In the rows, zero is written as 128.
Each named move below is a turn or a mirror, shown by a few rows before and after it. Which moves, in which order, take the first row of each later pair to the second? The first pair is answered.
move U:
[127,128,137,127,139,140,128,116,125,121,126,114] => [147,120,129,133,137,129,121,116,125,127,126,118]
[124,159,112,146,137,133,131,126,155,149,150,139] => [117,162,117,145,137,139,136,131,154,142,149,140]
[113,132,166,130,152,140,120,95,137,129,134,112] => [146,114,152,147,146,124,106,96,144,143,133,124]
[144,118,134,163,127,123,108,122,141,125,122,118] => [105,140,147,144,128,144,125,128,136,110,124,109]
move X:
[129,128,135,148,125,134,123,101,131,140,149,126] => [132,125,138,143,123,140,123,98,129,145,149,128]
[116,119,144,111,124,140,116,122,128,127,123,124] => [113,122,140,120,121,134,117,119,123,116,118,118]
[139,109,139,146,132,122,122,111,124,129,119,108] => [134,128,125,146,128,106,113,109,132,121,129,116]
[130,128,154,145,138,143,134,134,127,142,121,132] => [126,131,148,157,123,133,129,129,117,128,118,125]
move L:
[121,115,170,138,116,141,118,110,110,122,123,113] => [131,113,165,123,128,137,109,95,119,121,133,119]
[135,146,129,147,120,115,121,157,132,128,126,138] => [144,145,125,128,132,112,108,136,141,133,139,148]
[120,152,127,115,157,115,99,81,152,118,148,129] => [87,154,145,175,119,119,135,142,126,108,117,108]
[118,119,133,131,126,125,98,86,126,117,115,101] => [108,120,138,143,118,127,106,100,117,114,107,95]
move N:
[114,158,149,142,146,155,147,170,124,147,122,119] => [113,168,134,148,133,141,147,177,129,143,129,125]
[108,145,120,116,137,132,141,150,128,130,138,145] => [110,132,138,119,155,145,144,148,128,139,130,142]
[137,139,144,146,144,148,123,121,136,143,131,134] => [124,154,111,134,112,128,132,135,128,121,136,138]
[137,125,105,122,113,111,115,120,121,112,130,122] => [138,110,136,113,128,138,116,105,118,124,122,113]
Pairs:
Each pair is 2 to 3 moves apart.
[107,135,138,108,140,145,140,141,130,126,122,121] => [119,142,115,137,118,118,143,153,132,131,118,131]	N then X then N
[154,93,161,152,138,143,128,126,118,153,116,122] => [135,144,129,175,114,99,132,153,134,145,140,142]	U then N
[157,120,140,135,151,125,108,113,146,159,142,144] => [130,115,154,96,158,162,120,107,126,140,134,123]	N then U then N
[119,137,168,134,144,146,138,134,135,135,124,121] => [133,122,166,137,144,144,128,123,126,126,114,105]	L then X
[135,149,134,138,135,111,113,106,142,130,143,134] => [145,135,112,125,116,107,110,104,123,119,134,134]	N then U
[143,134,123,171,108,97,108,128,133,131,126,127] => [116,152,144,111,141,126,111,98,145,121,151,123]	U then L then N
[136,118,113,132,111,116,117,130,106,126,109,113] => [109,137,117,133,117,123,136,159,119,135,122,134]	X then X then L
[118,142,151,161,126,132,111,144,159,132,141,121] => [102,131,142,105,126,158,133,160,143,126,138,128]	N then X then X
[148,86,148,112,129,150,131,137,92,118,101,107] => [114,163,113,141,105,90,125,144,115,85,136,119]	X then X then L
[112,141,147,157,99,118,124,121,110,107,105,99] => [146,150,116,117,134,107,98,88,146,124,143,139]	L then X then N
[138,134,154,182,137,111,117,136,148,152,129,141] => [111,167,128,108,143,115,116,110,153,120,164,143]	U then N then L
[167,126,118,113,138,104,123,140,145,151,142,153] => [127,150,153,103,155,125,135,143,151,143,149,143]	U then N
[107,151,147,153,133,131,128,131,139,129,129,123] => [111,142,137,103,142,150,127,126,141,131,140,138]	L then N then X
[129,126,108,128,103,111,128,143,136,137,123,145] => [136,105,151,145,124,130,121,120,129,143,107,125]	N then X then N
[136,116,124,91,116,134,106,113,102,94,126,131] => [156,90,151,143,123,133,105,123,105,122,107,131]	L then U then N
[148,119,129,118,140,127,113,114,127,133,149,155] => [109,137,129,105,120,136,135,130,112,106,143,138]	X then N then U
[131,127,136,137,131,136,143,166,134,165,123,155] => [117,141,143,84,145,151,132,126,137,136,138,143]	X then L then U
[157,124,132,157,141,133,128,136,145,154,124,130] => [144,113,132,99,148,157,126,113,128,135,126,118]	N then L then N
[103,159,112,161,109,95,153,183,128,127,133,144] => [72,174,122,126,111,113,147,146,113,92,137,113]	N then X then X
[126,107,150,172,118,127,136,146,112,134,103,114] => [145,129,115,99,144,122,106,88,140,125,147,131]	N then U then L
[107,146,144,172,117,114,128,144,134,111,126,106] => [166,118,117,145,132,103,94,103,142,126,137,123]	N then U then L
[121,118,130,82,138,156,129,110,120,135,133,133] => [98,130,130,134,98,133,140,139,98,115,108,107]	L then X
[160,135,99,140,115,101,102,97,128,116,130,106] => [162,136,123,135,143,119,101,84,145,134,140,113]	N then N then X
[142,136,89,129,125,99,127,137,146,141,144,156] => [96,151,112,127,115,117,152,162,135,120,135,135]	L then U
[112,116,118,154,122,109,138,148,148,121,129,114] => [144,96,112,130,134,116,122,120,148,130,129,118]	N then U then L
[167,107,117,151,123,107,122,117,124,136,117,128] => [162,108,124,129,146,124,127,119,138,147,132,147]	X then X then X
[171,73,119,134,137,135,107,104,146,128,115,116] => [161,105,79,115,125,106,107,119,161,119,147,142]	N then X
[105,129,160,129,133,145,153,155,128,136,120,121] => [112,150,132,142,116,108,141,163,138,134,134,140]	L then N then L
[132,128,118,146,102,103,127,108,121,101,118,108] => [146,119,134,97,151,141,133,99,145,129,137,139]	L then X then X
[121,160,95,119,100,90,119,108,123,114,133,135] => [101,170,152,128,147,125,123,100,144,127,145,123]	N then N then U
[113,150,134,108,121,132,125,107,137,114,144,124] => [132,126,130,160,100,115,134,136,132,127,120,122]	U then L
